128 stands for zero in the data rows.
Each row of this table is followed by its label. One hidden rule gives the labels. It looks at one to three of the table's principal directions, none of them among the few with the most spread.
[102 143 123  89 131 157 153  93 152 147 109 104 114 147 154 113 120 166
 159 138 131 137 127 175 121 124 151 140 112 150 114 118] 2
[ 72 117 129 145  97 105 126 163 125  97 149  91  98 123 179 162 125 150
 123 155 111 125 141 100 138  95 131 141 107 109 104 158] 0
[114 122  97 163 159 114 181 104  98 103 101  88 100 133 156  93 161 167
 158 130 158 130 135 128 117 143 115 146 140 134 139 106] 1
[ 81 118  94 115 142 133 143 116 113 121  77 118 130 152 157  62 124 165
 119 142 116 120 112 171 130 108 112 134 108 135 163 126] 1
[ 55  80 127  79 142 137 133 115 204 139 116 116 127 220 211 126 141 179
 190 161 110 142  92 143 106  77  95 140  81 116 161 158] 1
[126 110 118  89 139 138 140  90 144 139 123 128 130 167 150 130  84 134
 149 125 132 110 144 134 146 105 147 127 116 114 198 126] 0
[139 135 116 157 154 129 133 144 126 112 125 151 169 115  97  81 159 126
  88 130 139 138  96 150 134 143 126 122 131 136 129 100] 1
[158 107 140 167  99  74 143 117  78 132 141 110  55  82 132 147 135 150
 123 147 110 109 218  41 136 184 153 166 141 103 103 170] 2
[166 134 123 163 149 124 141 109 121 152 139 150 122 104  84  99 166 145
 113 135 127 142 121 128  80 167 126 119 167 162 108 119] 2
[ 43 168 108  94  80 123 109 164 134 126  53  88 103 135 211 131  93 197
 181  97  93 174 164 168  94  88  91 135  98 150 142 162] 2
[145 113 147  92 132 156 129  99 186 163 165 139 135 183  85 166 146 101
 146 132 123 133  89 152 122 138 148  91 137 141  80 107] 1
[133 130 138 109 140 144 136 122 138 131 124 127 140 131 147 125 108 138
 148 118 147 130 139 130 126 121 136 137 113 120 163 124] 3
[105 130 135  97  86 119 107 120 135 150 100 126  85 117 146 137  98 174
 155 134  87 119 167 125 104 120 113 151 106 136 116 185] 2
[143 115 135 101 116 134 138  71 143 172 108 140  97 123 119 113 107 164
 140 151 108 110 167 128 134 157 151 158 120 130 134 160] 2
[123 151 150  35 127 178 108  98 174 158 170 137 156 151 147 148  64 123
 121 158 125 115 115 160 133  88 203 103 113 132 154 113] 1
[188 128 162 136 121 126 139  97  99 199 135 155 108  55 126  86  93 167
  60 180  95 130 232  74 152 217 229 156 150 129 151 165] 1
[156 108 149 163 138 120 129 125 139 119 179 140 119 103  76 137 170 124
  99 183 128  99  98  95 142 164 143 130 148 134  54 136] 2
[138 137 101  39 125 140 117  58 160 148 145 143 122 199  61 133 119 111
 128 148  95  91  89 188 144 133 180  72 146 158  88  84] 0
[166 123 159 131 162 193  87 164 180 167 167 209 232 138  33 114 131  58
  53 119 124 144  22 186 111 108 111  59 144 160 125 105] 1
[138 130 114 158  96  93 119 141  76  98 141 114  95 107  76 163 135  97
 105 111 123 100 139 102 132 138 120 104 155 119  82 123] 0
[103 114  92 198 144  63 189 142  25  28  91  49  71  97 201 101 172 156
 175 106 196 103 178  63 135 130  84 203 102  68 152 115] 2
[ 71 146 125  88 107 126 105 163 132 114  94 111 128 135 195 114 100 175
 148 127 107 143 143 143 110  92 116 135  90 128 152 151] 2
[120 112 100 125 145 127 136 106 118 126 108 137 128 158 115 100 132 130
 134 112 129 114 102 155 100 101  91 119 127 133 162 119] 1
[ 88 132  94 156 158 126 186 129  97  89 102  77 110 136 169  88 142 178
 147 114 156 138 130 158 115 113 122 141 117 144 142  95] 0
[ 72 174  89 102 144 173 146  95 193 162  50  98 146 177 195 119 126 171
 213 107 140 203  98 215 106 112  92 111 155 187 165 104] 1
[149 115 113 126 142 117 156  92 117  95 170 103 108 166  81 162 165  87
 148 121 164  93  96 124 135 134 141 106 143 113  82  74] 1
[162 114 118 107 166 135 162  66 123 127 130 126 121 154  88  93 151 132
 136 153 149  91 112 140 148 172 162 125 140 133 114  88] 1
[ 81 194 142   0 106 160  98 129 169  95 139  87 131 157 205 165  76 148
 202 135 140 117 120 172 133  69 178 137  70 131 103 103] 3
[197 154 171 119  86 110 101 135  58 127 152 135 111  18 122 155  31 115
  70 146 130  78 254  35 200 180 229 156 134  83 162 162] 1
[124 126 142 146  71  78 108 155  71  94 148 106  65  68 134 167 110 132
 109 142 106  86 191  59 144 130 139 164 111  95  83 177] 2
[ 87 201 109 149 124 129 141 174 116  77 120  67 131  93 200 152 116 155
 157 108 162 175 145 142 135 110 146 126 143 156 124  91] 1
[ 88 132  92 177 155 122 149 150 129  74 117  99 131 149 123 119 194 136
 160 114 158 141  51 163  93 100  55 114 141 154  88  95] 1
[ 90 121 125  48 128 158  95 136 192 125 146 148 186 211 163 162  73  82
 140 105 121 127  82 174 155  35 132  99  84 106 199 113] 0
[137  92 118 204 121  98 128 149  86 124 113 144 116 102  99 122 148 104
  97 106 122 121 132  95 117 126  62 139 141 109 145 160] 1
[ 85 148 117  91 117 150 134  97 178 144 101 103 105 153 148 135 134 182
 186 145 119 145 107 178 102 121 118 129 126 165  89 134] 3
[112 141 100 124 162 134 132 146 116 115  81 130 165 155 156  80 137 141
 151  87 147 161 105 163  86 106  82 108 127 138 196  98] 1
[128 149 137  66 143 172 132  87 203 153 158 135 162 163 117 133 132 137
 139 163 139 140  86 177 135 135 189 106 127 146 102  89] 1
[103 151  86  56 159 153 157  61 151 112  88 115 126 184 109  71 153 184
 199 114 157 111  70 224  64 105 107 124 100 157 122  74] 2
[122 124 139  72 136 152 112 106 168 176 106 150 134 167 144 104 128 151
 161 132 103 145 112 160  83 121 111 125 112 149 138 144] 2
[165 120 166 107  77 102 115 107 103 143 178 127  62  73 117 177  76 134
 108 159  98  74 218  57 158 149 198 168 113 101  93 181] 2
[ 64 115  94 148 142 134 163 137 140 118  71 102 120 173 171  96 153 173
 183  76 138 166 100 188  67  73  41 144  93 143 157 128] 2
[101 182  82 166 134 111 117 178  92  77  80 115 139 111 156 112 144 117
 162  52 146 166 102 168  85  75  38 132 135 164 148 104] 3
[137 172 110  93 149 155 118  96 161 151 123 144 160 144 111 110 141 133
 141 134 136 156  86 179  95 138 142  89 165 171 131  85] 1
[152 111 140 124 112 128 113 126 139 156 132 154 134 140  80 149 116 101
 107 119 103 125 137 122 147 151 137 101 140 124 120 138] 0
[139 136 160  72 144 179  86 130 220 141 143 163 204 171 126 165 126  67
 161 134 152 138  54 154 166 110 118 113 116 119 130 113] 3
[185 122 136 149 123 116 140  90  68 151 130 139 118  69  87 101 116 119
  66 160 140  98 189  76 162 205 193 135 161  94 146 127] 0
[ 72 172  96 141 112 113 124 191  74  84  54  95 123  95 195  92  80 180
 140  74 120 153 171 157 112  85  88 141 103 148 184 138] 1
[148 117  77  99 206 150 161  47 166 126 119 154 151 217  73  77 185 123
 192 100 168 115  23 210  57  99  67 101 143 168 155  58] 2
[150  93 141 122 118 129 138  77 147 163 136 144 107 128 103 135 120 123
 116 163 116  97 150 106 169 157 156 154 124 106 122 157] 1
[174 147 162 205 152  99 130 217  56  42 179 108 147  39 125 129 158  92
  77 140 176 112 143  46 179 173 159 146 136 105  79 101] 2
[106 118 120 103 139 128 122 152 164  64 175 117 150 201 108 183 159  72
 172  86 158 110  42 160 121  54  86 104  92 113  89  81] 2
[117 126 144 181  98 111 114 191  87 123 106 135 132  64 134 105 126 133
  68 125 106 142 164 103 145 143 116 155 109 110 118 168] 2
[148 102 115 142 161 126 136 117 148  90 163 144 147 181  40 135 214  67
 143 111 161 102  20 158 109 119  73 104 130 126  53  76] 2
[175 132 127 212 108  88 155 109  44 160 100 117  72  22 113 104 110 186
  80 154 117 131 251  44 127 231 170 142 197 130 155 168] 0
[124 112 173 110 112 137 108 177 157  97 191 120 159 150 111 188 144  69
 104 147 137 116  94 106 188 131 168 107  99  85  53 110] 1
[149 113 178 133 108 151 103 159 161 174 152 158 155 111 127 167  96  93
 101 121 111 151 148 104 149 130 142 129 119 112 138 165] 2
[206  67 177 162 123  90 108 159 100 134 181 165 126 118  99 177 123  49
  99 111 123 102 180  16 168 161 132 138 128  65 149 162] 2
[ 40 131 105 105 127 135 137 138 189 102 101  92 141 187 197 131 159 174
 184 140 136 164  82 172 118  86  96 131  95 126 124 119] 1
[211 123 193 124 149 156 138 118 103 193 166 153 162  79 164 121  92  85
  85 135 162 151 210  54 152 182 218 156 133  77 206 128] 3
[239 125 160 168 144 135 136  84  85 173 139 172 127  44  54 107 117  95
  85 137 153  99 177  74 147 213 161 152 173 121 142 138] 3
[126 153 109 148 132 118 150 119  99 123 129 103 115  98 146 118 113 168
 114 142 137 140 166 115 120 149 171 113 163 143 154 111] 0
[122 125 115  83 142 154 143  75 158 150 125 127 132 175 133 124 121 115
 150 133 134 120 104 169 143 112 145 128 121 132 139 105] 1
[130 169 128  82 150 161 127 131 143 123 125 131 168 137 151 109 106 124
 145 100 153 146 112 176 118 100 146 126 107 143 159  87] 2
[ 74 157 140  83  84 135 118 162 132 112 129  90 119 122 176 153  89 163
 129 130 114 140 160 143 134 101 172 128  86 117 106 133] 1
[165 146 140 139 126 137 136 114 100 148 117 126 113  90 113 129 116 120
 137 106 145 130 161 117 116 156 131 139 147 136 126 128] 3
[103 102 156 119 104 122  88 191 141  78 161 123 147 156 108 184 146  65
 120 131 124  98  72 111 168  98  97 110  94  89  57 135] 1
[100 124 118 118 148 122 128 155 125  62 146 106 137 165 138 132 171  99
 154 120 155 106  60 145 128  83  91 130  97 117  86  93] 2
[220 158 140 133 149 144 144  67 116 165 155 151 122  80  44 114 139 113
 102 154 143 113 142 123 143 219 199 115 192 166  80  91] 2
[188 158 132 217  96  95 137 136  62 120 151 119  87  28  58 170 139 106
  96 103 147 128 186  73 122 189 140 128 189 133  75 127] 2
[151 154 155 139 121 129 107 190  98 114 133 140 169  77 142 128  93 103
  88 102 140 146 168 102 157 137 156 132 114 105 160 125] 2
[ 94 127  95 199 140 112 160 136 132 114 111 105 117 130 145 122 188 158
 152 114 147 172 102 139  77 118  67 132 150 145 122 121] 1
[136 122 156  81  70 119  87 135 133 144 166 146 100 120 100 183  63 110
  99 131  74  90 170 110 154 107 171 124 103 117 102 171] 1
[171 139 150 132 127 132 106 129 125 156 132 158 141  86 135 129  90 108
 104 138 117 128 167  94 165 152 154 146 144 130 162 153] 1
Here are more rows. What is the label of each one?
[161 168 155 144 128 144 125 141 141 147 145 134 147  73 126 139 122 138
 116 136 142 163 155 113 133 173 173 126 155 147 113 121] -> 3
[173 141 137  74 128 158 153  33 135 204  80 137 118 112 138 100  73 164
 155 138 143 128 211 127 147 194 195 156 140 117 201 134] -> 3
[100 123 102 183 161 113 158 157  75  92  76 106 151 112 171  52 177 154
 115 122 166 155 121 124 111 141  88 147 122 103 173 107] -> 1
[ 91 143 136  88 122 148 118 150 166 115 106 115 160 154 159 125 132 137
 149 135 132 148 106 160 159 126 137 129  95 120 109 115] -> 2
[188 136 163 116 119 154 116  94 143 200 147 169 123  88  86 134  94 121
 104 136 106 128 164 121 121 163 169 132 149 152 123 155] -> 3
[ 83  98 109 162 149 129 156 144 142 111 127 109 138 170 149 124 161 137
 136 120 140 149  86 147 106  92  87 116 121 124 143 117] -> 0
[ 97 136 121 140  85  81 122 168  26  91  81  90  69  66 192 105  84 169
 122 106 111 105 221  82 114 108 109 180  89  96 161 179] -> 2
[123 107 178 175 113 141  98 192 163 141 129 154 169  87 131 140 139 118
  90 157 118 152 120  91 166 152 109 145 116 106 107 181] -> 2
[ 64 157  80 119 144 128 122 168 153  71 133 105 149 199 133 137 175 118
 165  86 131 159  25 210  73  48  64  76 125 173  90  70] -> 0
[ 66 106 117 222 120  79 131 221  96  42 140  82 125 110 170 151 179 135
 107 142 141 139 109  73 143 108  79 127 126  96 100 140] -> 0
[154 148 169 118 137 152 121 149 143 148 158 137 150  99 130 125 127 133
 106 153 126 149 138 118 135 165 183 124 132 145  95 123] -> 2
[121 132 119  97 162 162 140 119 133 115  95 127 173 156 151  91 109 104
 137 114 161 120  98 171 174 107 127 139 101 117 178  94] -> 1
[121 141 111 164  75  80 142 122  24 141  80  90  54  46 153 103  89 183
  78 148  94 118 255  73 144 187 176 149 154 114 142 170] -> 0
[114 152 122 138 116 129 113 139 117 147 102 124 130  92 180 123  81 144
 105 151 105 147 171 113 161 134 151 130 156 144 176 155] -> 0
[129  93 145 163 124 122 104 151 141 142 135 154 143 123 121 136 145 102
  96 156 110 128 108  94 147 135  98 127 139 112 126 166] -> 1
[126 110 129 217 109  98 119 198  88 111 123 141 135  82  93 128 138 125
  68 104 111 144 143  96 119 137  88 112 141 120 128 155] -> 0
[169 111 159 175 131 120 118 152 142 133 187 151 138  97  89 165 135 102
  84 155 120 124 131  76 159 161 157 115 158 129  98 142] -> 0
[141 109 161  87 179 205 136  93 240 196 142 170 199 189 133 120 140 112
 160 138 150 168  57 181 116 116 126 121 116 144 160 113] -> 3
[ 75 144 151  81 110 143 119 185 140  82 124  94 144 136 195 145  89 144
 151 111 138 129 137 145 156  77 142 153  51 102 127 129] -> 2
[148 122 145 116 116 129 108 139 136 122 145 145 135 129 101 155 114  88
 123 115 122 107 124 122 159 122 128 131 113 117 109 134] -> 2
[157  83 163 141 111 120 113 137 154 132 200 150 134 142  79 186 146  52
  81 156 112 100 110  85 199 143 162 125 122  89  66 138] -> 0
[104 106  86 134 127 103 149 102 117  91 125 103  90 177  96 141 161 116
 153 117 128  93  89 151 129 106  91 117 131 131  87 107] -> 0
[128 123 155 164 102 113 113 153 127 137 139 133 109  74 134 138 139 147
 104 164 108 133 155  83 132 155 131 156 129 122  88 177] -> 2
[ 92 165 101 189 129 110 147 163 103 101  90  91 118  91 163  96 181 169
 131 132 135 178 128 139 116 157 105 140 152 159  88 115] -> 1
[106 107  87 154 159 116 157 142  92  90 104 120 133 168 120  90 147 126
 134  73 143 125  95 165  91  82  67 115 112 130 168  97] -> 0
[170 134 153 141 132 133 114 148  99 120 160 143 132  88  98 135 117  81
  91 131 131 101 128 107 158 137 146 136 132 130  98 128] -> 2
[144 156 112 123 160 130 136 134  91 134 126 135 139 118 151  78 116 140
 112 107 126 149 140 146  83 115 142 117 142 162 178 100] -> 1
[ 83 221 113   0 119 179  84  80 174 203  75 129 124 143 218  75  78 197
 164 178  64 170 126 221  85 111 177 118 141 224 130 133] -> 2
[123 137 145  36  54 127  81  60 167 191 100 129  72 139 122 180  94 151
 176 169  79 106 172 115 129 163 152 130 135 119  82 186] -> 3
[169 165 121  98 118 138 100  73 113 179 125 165 102  81  71  96 101 143
  91 170  82  99 137 150 111 161 163 116 176 191  97 145] -> 2
[141 169 137  70 133 157 127 107 162 151 160 128 126 144 129 145 112 136
 160 111 126 146 121 171  87 109 166 115 124 169 105 100] -> 3
[166 162  98  89 183 182 124  78 180 162 148 180 203 179  64 106 126  79
 117 103 147 148  38 221 103 102 140  59 173 184 170  48] -> 0
[110 142 138  89 128 130 114 129 169 131 130 124 127 141 184 134 123 155
 163 154 115 142 134 125 135 121 143 149 111 138 127 143] -> 2
[ 72  94  40 255 141  47 174 145  58  36 106  85  61 137  90  97 233 167
 134 110 131 107  71 131  61  98   3 123 158 150  78 118] -> 0
[130 152 161 154 101 109  93 208  87 106 144 136 138  44 153 123  96 145
  68 139 109 133 179  78 134 131 154 144 110 116 130 165] -> 2
[ 98 138  97 132 134 120 160 123 121 111  96 100 122 141 154 108 117 188
 150 108 139 149 154 149 108 124 133 118 126 134 174 109] -> 0
A new table starts here. A hidden rule labels the rows of this table. It goes by one to three of the table's principal directions, not those with the most spread.
[143 115 112 146 116 201 126 129 149  88 182 168 131 155  77 117 124 102
 130 115 106 170 131  83  85 130 147  97 129  97 196 132] z858
[167 126 129 131  71 100 135 141  86 131 171 123 143 139  94 103 141 134
 117 129 104 122 145  62 111 134 140 116 155 158  85 141] z858
[119 156 112  99 167 174  90 160 159 110 176 122 190 149  60 150 134  52
 132 171 152 158  78 165  72  94 137 105 136 102 208 125] z318
[148 124 142 169  79 164 130 116 140 126  99 148  89 101 154 162 101 165
 118  95 133 158 143  71 182 208 145 119 131 105 146 127] z858
[108 131 145 108 159 119 140 123 138 141 129  91 148 128 161 133 147 104
 140 125 173 106 114 194 135 118 138 174  98 130  93 130] z993
[114 189 148 158 105  58 158  80 106 134  56  67 108 127 184 124 174 158
 143 142 170  82 103 185 191 174 109 144 148 190  31 147] z910
[101 127 156  92 136  30 143 114 130 162 106  64 113 120 175  71 145  97
 129 156 162  88  98 209 134  86 106 164 149 126  52 110] z858
[101 117 101 146 134 127 113 141 138 120  53 165  67 106 120 107  77 155
  85 178  66 155 108 105 134  73  67  47 184 129 148  90] z318
[156 138 130 124 128 163 119 128 124 113 183 139 173 141 101 136 145  96
 137 105 155 160 113 124  92 134 162 145 105 117 157 152] z910
[119 137 135 112 168 127 137 108 123 115 139 110 168 160 119 108 180 108
 147 137 158 104 110 190 108 103 138 153 109 154 104 146] z858
[126 192 110 131 117 100 142 104 128 131 154  82 193 210 107 184 171 108
 191  82 162  50 169 190 121 206 133 152  76 175 118 168] z910
[113 153  80 122 153 161 159 141 109 136  86 161  79 141 192 139  60 168
  78  76 111 131 130 102 170 204 119 160  98 122 154 115] z993
[166 132 145 196  46 149 154  87 116  85 177 123 148 170  88 123 204 138
 196  91 115 123 184  85 122 187 157  86 128 161 107 175] z910
[134 102 108 177  64 182 114 123 177  82 116 187  59 100  70 163 120 168
 159 128  84 175 145  44 170 142 127  58 193  78 193 129] z993
[112 138 157 138 110 139 141  91 141 114 118 116  88 130 163  87 144  80
 130 125 163 163  73 180 147 162 139 141 150  83 142 134] z858
[134  96 142  69 144  53 115 158 111 194 159  90 135 114 182 119  96 127
 115 129 139  78 172 128 126 124 142 210 105 118  87 108] z858
[139  89 177 149  96 118 134 103 103 162 112 122  90 108 231 117 114 143
 131  81 148 139 168 135 173 192 158 182  94 114  83 141] z858
[165 101 182 112  93 111 135 114 108 157 207  90 177 134 147 147 172 105
 170  75 182  97 173 137 130 175 197 220  74 128  72 168] z993
[124 155 126  97 156 147 119 162 114 150 160 112 180 125 109 195 119 108
 123 125 145 103 125 138 124 150 145 166  91 140 146 136] z858
[135 147 107 100 158 152 104 161 117 111 172 140 187 126  44 171 158 118
 141 162 124 124 107 118 102  85 140 124 138 146 158 147] z910
[147  90 143 189  85 193 154 116 103 117  90 177  49  94 192 104  80 181
  72  98  93 189 141  38 169 170 139 114 130 131 100 123] z858
[ 94 170 134 125 165 133 140 127 128 115 116 100 162 126 119 136 169  89
 154 146 148 127  82 208 121 109 112 109 119 137 142 134] z858
[120 136 119 101 147 112 114 143 121 150 105 133 109 107 150 143  95 139
 102 140 134 126 109 129 152 135 124 160 138 116 137 118] z858
[131 129 150 120 125  77 125 126 124 167  80 116  98  71 175 130  82 145
  82 134 144 130 100 126 146 109 105 153 131 126  88 104] z910
[124 113 106  78 195 115 113 167  96 146 125 156 160 106 107 146 120 164
 113 141  99 103 139 118 120  74 117 148 109 145 142 121] z910
[134 111 163 113  97 101 134 103  98 149 140 127 106 116 157 128 144 113
 138  95 159 124 114 158 160 149 156 203 124 115  80 164] z858
[118 128 112 140 114 103 136 107 131 125  98 136 107 153 117 132 129 154
 140 119 107  92 151 134 141 132 103 113 134 150 110 133] z910
[123 177 133 107 170  99 135 115 147 118 134  89 239 173  48 124 176  69
 140 133 162  94  81 217  48  71  95  80  91 164 135 123] z858
[145  84 158 134 107 102 124 122 128 137 166 111 148 126 125 109 159 124
 164 125 124 113 177 123 105  97 143 130 117 134  90 134] z858
[115 112 137 109 153 129 109 139 134 121 112 140 127  90 105 122 144 124
 129 166 129 152  89 147 135  67 123 115 160 109 139 123] z858
[106 123  82  73 206 130 111 169 175  99 145 141 175 140  42  77 129  86
 112 185 111 149  72 155  45   0  90  62 157  99 191  81] z993
[131 160 107 122 129 119 112 133 124 129 112 133 145 134  97 179 130 150
 135 134 132 106 127 125 146 148 121 128 135 150 137 141] z858
[138 110 145 158 105 150 141  92 118 110 132 135 137 157 139 135 179 144
 176  86 144 122 164 147 154 168 158 140 103 145  97 170] z910
[127 110 135 109 141 131 118 140 141 126 143 124 147 116 102 135 147 121
 138 146 140 126 119 137 126  89 140 135 136 120 121 127] z993
[112 117 109  96 148  50 123 146 134 161 100 102  89 116 182  80  89 144
 103 163 118 104 136 132 129  86  96 143 156 122  93  86] z910
[ 96  61 131 111 154 102 137 139 130 154  82 138  17  71 242  61  76 167
  91 153 104 145 138 116 177  84 118 172 158  87  86  86] z993
[173 100 123 139  56  89 140 135  69 179 155 126  88 160 208 120  71 183
 100  69  96  88 238  28 158 243 159 191 102 156  64 137] z318
[122 156 115 100 187 107  97 114 111 121  88 137 183 146  60 169 173 160
 131 177 142  74  99 174 130  82 112 136 135 195 111 154] z858
[115 103 106  68 152 136 101 166 135 153 167 152 128 136 104 164  88 107
 123 120 117 109 142 126 127 130 143 179 119  82 183 123] z858
[ 94 102 126  50 229 122  93 164 121 154 115 140 106  79 162  98  91 110
  71 200 138 145  62 169 124  39 126 196 148  93 148  98] z858
[129 121 153 151 114 142 135 104 141 115  90 145  89  72 146 129 131 140
 120 124 150 175  82 129 160 106 127 128 146 108 112 132] z910
[124  94 155 166 101 133 166 104 126 117 101 136  73  99 176  75 133 150
 129 106 105 153 139 108 150 130 120 103 133 111 103 116] z910
[ 98 126 127 126 179 176 139 125 161  90 125 132 149 132  92 103 161  95
 137 154 131 149  83 176  99  66 117  86 129 113 165 114] z910
[129 115 122 103 131 136  93 155 112 168  97 160  61  73 173 190  52 181
  77 143 122 128 132  68 202 179 145 201 149 104 145 121] z858
[126 176 129 113 154 145 111 137 118 133 162 100 223 160  90 221 179 106
 187 110 168  83 147 186 130 181 155 155  74 158 156 170] z910
[146 143 148 145  82  87 133 106 104 135 110 116 116 127 125 112 136 137
 116 132 125 118 120 112 138 155 118 115 153 149  95 136] z858
[126 106 155 139 121 144 151 134  99 134 128 114 109 108 186 114 150 154
 139 118 125 126 158 112 179 179 159 152 121 127 101 133] z910
[147  76 194 193  29 143 141  85 165  95 174 106  95 105 115 106 199 111
 205 125 137 154 162 102 147 138 168  98 166  93  95 150] z993
[144 182 148 141 137  88 152 111  73 144 117  78 200 144 144 148 178 146
 137 115 159  75 136 162 125 158 128 148  77 222  47 158] z858
[118 116 139 154 105 117 155  93 137 127  70 137  70 112 169 129 128 177
 134  99 127 114 141 126 189 164 119 136 131 125  97 128] z910
[135 113 135 120  95  87 143 113 149 137 193  96 140 157 128 128 156 103
 193  83 143  86 184 146 111 144 148 168 101 108 111 144] z993
[118  89 116 113 146 160 110 178 138 126 125 168  79  71 122  90  64 123
  69 176  75 195  95  66 110  61 109  84 176  73 187  77] z858
[156 149 100 121 116 172 110 136 124 120 185 157 159 164  73 193 116 127
 134  96 128 117 152  81 114 185 160 159 104 131 179 159] z910
Here are more rows. What is the label of each one?
[137 156 120 171  74  88 164 101 128 134  95 107  78 134 182 100  96 148
 108  99 124 126 137 102 139 167 100 113 133 148  76 116]: z910
[124 156  81 104 145 128  99 136 111 148 118 149 105 177 159 152  72 136
 100 121 125 112 142 126 143 199 130 176 125 129 166 136]: z318
[157 128 141 150 104 170  99 137 111 115 191 137 157 135  91 145 143 107
 143 148 113 152 148  83  95 149 159 113 133 133 169 151]: z318
[127 113  99  98 143 136 145 145 108 138 166 146 127 163 140 127 112 138
 131  83 107  99 173 111 128 163 145 176  94 119 142 135]: z910
[129 141 124  96 157  93 135 131 131 136 152  97 161 143 140  84 137  91
 121 132 159 125 102 169  84  86 126 149 115 127 107 117]: z910
[125  75 109 121 100 124 124 159 123 123 127 180  74 111  91  73  86 133
  95 144  45 163 132  61 111  74  97  62 185  88 162  95]: z858
[107 137 119  71 179  67 142 128 131 157 149  81 184 180 140 117 153 101
 157 106 159  50 151 214 102 120 124 181  75 138 106 125]: z910
[126 169 131 131 117  59 134 111 146 139  85  85 151 120 122 147 145 136
 142 132 163  97 107 171 135 110  95 112 132 158  80 123]: z910
[152 140 151 176  81 164 116 121 165 103 125 142 156  84  60 192 142 128
 154 114 136 171 114  96 124 123 125  57 131 115 165 135]: z858
[127  67 120  79 189 149 122 172 105 128 174 156 149 112 115  83 133 129
 111 152  97 141 136 107  92  35 146 149 122 118 127 117]: z910
[115  69 122 123 148 155 142 146 116 127  89 175  37  78 197  64  83 178
  78 137  83 175 127  70 172 114 128 134 159  84 136  92]: z910
[124 179 117 106 182 116 136 138 101 148  76 119 157 119 146 142 100 146
  65 136 148 112  80 146 129 132 104 143 101 170 115 111]: z910
[123  99 120 202  54 109 156  75 171  91  59 161  47 124 123 103 135 179
 165  94  88 146 157 106 159 109  81  39 167 122  98 125]: z910
[ 96 179 115 140 148  92 145 127 125 148  29 104  86  97 195 140  88 164
  89 144 135 117  94 156 178 148  78 117 137 153 100  99]: z910
[138 152  87 128 145 119 151 134 100 122 129 134 152 176 126  94 117 144
 101 112 103 110 142 109  88 124 107 109 106 177 109 122]: z993
[103  62 121 151 130 145 161 122 185 102  66 166  11  76 176  27  77 162
  83 142  80 190 110  78 142  59  87  64 180  58 142  55]: z993
[149 100 155 166  62 143 153 108 125 130 141 139 114 142 134 125 122 133
 140  63 108 130 178  87 137 197 141 107 102 112 131 133]: z858
[110 168  90 115 153 114 144 136  98 133  83 141  94 138 162 111  95 155
  90 127 105 120 108 124 153 168 100 132 139 137 149 115]: z858
[126 167 102 131 110  92 153 127  79 149 104 117 131 183 153 129 116 151
 120  90 103  76 165 129 147 214 109 129 107 175 107 138]: z858
